Families of rows that turns and mirrors carry onto each other, the same ones carrying the whole set onto itself: the rest of each named row's family, in list order:
4 families of 8 rows:
gofab: [ -9   0   8  -7  -4  -2   1   8  -4 -20  11   0   8  -3   6  -4   5  -5
   8   1  -1   6]
vib: [-12  11  -7  -8  -4   6   6  -1   5 -21 -11  -7   9  -6  -1  14   1  18
   6   0  -7  -2]
kun: [ -9  11  -4  -8  -3   7   2  -6  12 -11  -8  -6   7   3  -2  11   9  14
   4  -6  -8  -2]
vefo: [-11   0   9  -6  -5   1   5  10  -6 -21   7  -9   8  -2   3   0   6  -5
  11   6  -4   3]
lopi: [-12   9  -6  -8  -2   3   9  -2   4 -23  -4   1   8  -4   3  18   0  17
   4  -1  -8   2]
rep: [-21  11  -7  -5   2   8   8  -4  11  -4 -13   0   7  -5   2   8   1  10
   2   3 -18  -5]
Bive: [-11  12  -7 -11  -5   4   2  -2  12 -11  -7  -8   7   4   2  15   7  13
   5  -5 -14   3]
saro: [ -3  10  -5  -5  -1   4   5   0  13 -13  -9  -1   8   2   2  13   7  13
   0 -11  -7   3]
libe: [ -5  13  -6  -6  -1   8   3  -3   9 -12 -11  -7   7   3  -1  15   7  11
   4  -3  -8   2]
sanok: [-24  10  -7  -5  -1   5   7  -8  12  -8  -9  -2   5  -6   3   8   4  12
   5   1 -19  -6]
dazop: [-14   1   7  -9  -2  -6   5   5   1  -4   8  -2   9 -12  16 -10   0  -6
   8   1 -14   3]
Saven: [-19   8  -7  -7  -1   3  10  -2  14  -4  -8   6   7  -5   5  10   2   7
   1  -1 -22  -2]
tipu: [ -8   6   1  -3  -1  -2   2  13  -3 -13  11  -8   7   2   8 -11   4   2
  11   3  -4  12]
belo: [-14  10  -7  -7  -4   5   5  -9   5 -20  -7  -7   7  -6   1  15   3  17
   7  -1  -6   1]
Fopef: [-19  -4   6  -9  -4   1   8   9   4  -7   8  -8  11 -12   6  -7   4  -3
   6   9  -9  14]
dom: [-11   0   5  -8  -3  -5   2  11  -2 -21   5  -1   9  -7   5 -10   6  -6
   7   3  -2  -1]
Monil: [-10   1   4  -9  -5  -1   1  11  -3 -23   8  -3  11  -4   9  -5   3  -7
   8   2  -5   7]
pibe: [-16   8 -10  -1  -1   5   9  -7  12  -5 -15  -7   4 -14   4  10   1   8
   3   2 -12   5]
babez: [-15   8  -7   1   4   4  12  -6  13  -4  -9   0   5 -14   9   9  -2  11
  -1  -1  -9   8]
zol: [-19  -2   9  -6  -1  -1   8  10   6  -2  12  -3  10  -9   8 -10   0   0
   5   6  -7  10]
bavi: [ -3   7   5  -4  -3  -5   5  13  -2 -11   5 -12   8   0   6 -11   3   4
  12  -1  -2   1]
kevuz: [-18   6  -8   1  -1   5   7  -4  19  -5 -13  -6   2 -10   3   7   4   9
  -1  -3  -9   3]
Zufev: [-17   0   7  -8  -1   4   5   9   3  -5   9  -3  12  -9   8  -9  -3  -4
   5   8  -7  14]
busik: [ -7   5   3  -6   0  -3   2  15   2 -16   9  -6  10   1   8 -14   0   3
   7   0  -2   8]
nub: [-11   5   6 -12   2  -4   3   7  -1  -1   5  -3  12  -9  13 -14   0  -1
   8   2 -11   2]
far: [-23  13  -8  -4   2   6   4  -8   7  -8  -8   3   4  -5   8  11  -2  10
   5   2 -17  -4]
muz: [-14   2   5 -12  -1  -5   5  10   4  -7   4  -4  12 -11  15 -14  -1  -5
   6   2 -13   4]
dov: [-14   1   8  -9  -3  -5   7   7   2  -3   2  -6   9 -11  10  -9   2  -8
  10   5 -16  -3]
fafeg: [ -7   5   5  -6  -3  -7   4  13   1 -17  13  -8   7   0   9 -11   4   5
   9  -2  -4   6]
kad: [-11   9  -3  -6  -1   6   4  -6   6 -17  -9  -4   8  -9   2  15   0  18
   1  -2  -1  -2]
bito: [-16   9  -6   0   0   7   6 -13  13  -3 -12  -5   3 -10   4   7   3   9
   3   0  -8   4]
Beb: [-18   2   8  -1  -2   4   9   9   0   1   7  -9   9 -10   7  -9   0   1
   9   9  -7  10]

The rest of the family of dazop: gofab, vib, rep, libe, pibe, zol, fafeg
The rest of the family of nub: Bive, tipu, Fopef, dom, kevuz, far, kad
The rest of the family of Beb: vefo, lopi, saro, Saven, babez, bavi, dov

Families of rows that turns and mirrors carry onto each other, the same ones carrying the whole set onto itself: the rest of each named row's family, in list order:
5 families of 6 rows:
kuneg: [  5  -1  -4   2   9   5   0  11  -3  12  11   1   5   4 -10  -2   4  -4
  -3  -8  -8  -6  -4  -3   6   0 -10  -2   0   6  -3 -14  11   3  -3]
Rema: [  3   5  -4   3  10   3   3  15  -6   5   4   3   4   2  -9  -3   0  -2
  -6  -7 -10  -7  -3  -4   5   4  -5  -7   0   5  -5 -12  11  -2  -6]
fimu: [-9 -5 -6  4  3 -1  3 -6 -1  0  1 -1  0 -4 12  7  2 -1 -8 -5 11 -3 -5  7
 -3 -1 -2  7 -1 -4 13 12  5  3  2]
Pov: [ -1   7   4   1 -11  -1  -4 -15   6  -3   2   2   0  -1   2  13  -4   3
   4  -1   7  11   0  -8  -8   1  -1   3   2  -4   2   0  -7   8   1]
vekof: [  0  10  -4   1  -8   0   0 -10   1  -1   2   4  -1  -1   2  13  -3   2
   0  -5   5  -4  -8   4  -1   8  -1   0   1  -3   8   2   1  17   4]
Lede: [-13  -9  -8  -3  -4   2   8  -3   1   0  -9   4   2  -7   8   3   4   2
  -4  -7   8   0  -2   6  -6  -6  -1   4   3  -5   5   8   0  12   2]
gezo: [-10 -13   2   2   9  -6   3   5   6   6  -1  -1   3   4  10  -7   4  -6
  -7  -3  -9  -2   3   4   1 -11   0   5   1   0  -9  -4  10  -4  -9]
Koviv: [ -9  -9   1  -1   7  -2  -3  13   3  10   0  -5  10  -2   3 -14   2  -4
  -4  -7  -6  -2   0   1   2  -8  -6   1  -2   3  -8 -11   9   1  -7]
tipov: [  0   2   5   1   6   2  -1  13   2   3   5  -1   7   6  -8  -4   2   0
  -3  -1 -10  11   4 -13  -3  -4  -5  -4   3   1 -10 -11   6 -11 -10]
lak: [-7 13 -6  2 -7  3  0 -7  1 -6  4 -2  1  3 -3 13  1  3  1 -1  9 -2 -8  0
  2  2  0  5  1  0 14  3  4  6 10]
tozu: [-15   1  -4   0  -4  -1   4  -9  -4   4  -8   4  -7  -3   7  10   5  -1
  -7   0   9   5  -2   4  -4  -3  -1  10  -4  -5   5   6   1   9  -1]
poge: [  5   5  -5   5  11   1   0   5  -3   0  11   1   2   8  -2  -2   7  -6
  -3  -4 -12 -13  -7   2   7   3  -3  -4   1   4  -3  -9  12   3  -4]
Pamel: [ -9 -11   1  -4   6  -2   3  11   5   4 -11   1   9  -1   1 -10   2  -7
  -3   2  -6  -1   4  -5  -7  -5  -1   1   0   1 -14  -6   7  -4  -6]
mida: [  1   1  -7  -3   9   4   6  12  -2   3  -2   5   6   4  -9  -4   5  -8
  -5  -2  -8 -14  -3  -1  -1   7  -5  -4   0   6  -8  -7  13   4   0]
nizor: [ -4  -7  -3   1   5  -4   1  14   0   8   0   2   4   3   2 -14   8  -6
  -9  -5  -8  -4   2   0   3 -13  -7   1  -1  -7  -7  -7  12   0  -6]
tuled: [-7 17 -7  3 -5  0 -2 -6 -4 -5  2 -1 -4  0 -2 11  5  4  1 -2  7  0 -9  1
 -1  9  2  6  0 -6  7  2  3 11  6]
pubo: [ -8  10   1   3  -6  -3  -3 -12   1  -4  -2   0  -6  -2   1  10  -2   2
   4  -1  14  10   3 -10  -5  -3  -1  11  -1  -2  -1  -3  -7   2   2]
gukiv: [ -2   5   1  -2  -5   3   2  -7   4  -6  -3   1   1  -4   4   3  -2   4
   7   0   9  14   1 -16 -11  -8  -4   5  -1  -2   1   1 -12   4  -1]
seteb: [  9   6  -6   3   6  -2   0  15  -2   4   9   3   3   8  -8  -8   6  -2
  -1  -4 -10  -8  -4  -4   7  -5  -8   0   2  -4  -4 -12  11  -1  -2]
busil: [ -4   2   3   4   0  -2  -3 -11   5  -5   3  -4   0  -2  10   5  -3  -1
   0  -1  15  11   3 -10  -8  -7  -5   8  -2  -2   6   6  -6  -5  -1]
bes: [-12  -2   1  -3  -9  -4   1 -11   7   2  -6   2   0  -3  11   9  -4   1
  -5  -2   8   3   0   6  -6  -3  -2   5   0  -4   3   6  -1  14  -1]
sopeb: [-17  -2  -3   2  -7   3   2 -10  -1   1  -6   1   1  -3   6   9   3  -4
  -7  -2  10   3   0   2  -2  -6   1   4  -4  -3  12   8   3   6   3]
Rafi: [ -8   7   2   4  -7   1  -2 -12   2  -5  -2  -1   0  -2   3  11  -5   0
   5   3  12   8  -1 -11  -2  -7   0   7  -4   1   8  -1  -7  -1   3]
Pali: [  3  11 -10  -2  -5   6   4  -2  -3  -9   5   4   1   1  -6  10   5   5
   4  -3   7  -5 -10  -1  -3   4  -6   1   5   1   7   1  -2  13   6]
gom: [ 4 11 -5  6  1  2 -5 -7 -2 -9 12 -3  1  1  1 12  2  2  2 -2 11 -2 -8 -3
 -3  6 -4  4  2 -1 12  4  0  0  5]
Supe: [  5   5   6   6   8  -1  -2   0   8  -1  10  -2   2   8  -1  -5   2  -3
   3  -2 -11   9   4 -18  -2  -6  -2   1   0   1 -11 -10   5  -8  -7]
neza: [  2   0   5   0   5   3  -4  12   5   9   8  -4   9   6  -5  -6   4  -1
   3   1 -11  13  -3 -12  -2  -6  -8   1   0   2  -7 -13   5  -6  -9]
Viba: [  5   0   3   3   3  -4  -3  12   1   4   3   1   4   5  -1 -11   4  -3
   1   0  -8   6   3 -14   0 -13  -8   2   0  -6 -10 -13   3  -8  -8]
kobud: [-11  -5   1  -2   8  -4   3  17   2   5  -4  -2   7   2   1 -10  -1  -1
  -9  -4  -7  -2   2   2   1  -7  -5  -1   1   4  -9  -8  10  -5 -11]
mar: [  6   5   1  -1   7   3   2  10   6   0   0   2   7   6 -10  -5   1  -4
   5   3 -10   5   0 -18  -7   3  -2   0   0   3 -12 -10   5  -6  -2]

The rest of the family of bes: Pov, vekof, nizor, seteb, Viba
The rest of the family of Rema: tipov, lak, sopeb, Rafi, kobud
The rest of the family of Pamel: fimu, mida, busil, gom, mar
The rest of the family of gezo: Lede, poge, gukiv, Pali, Supe

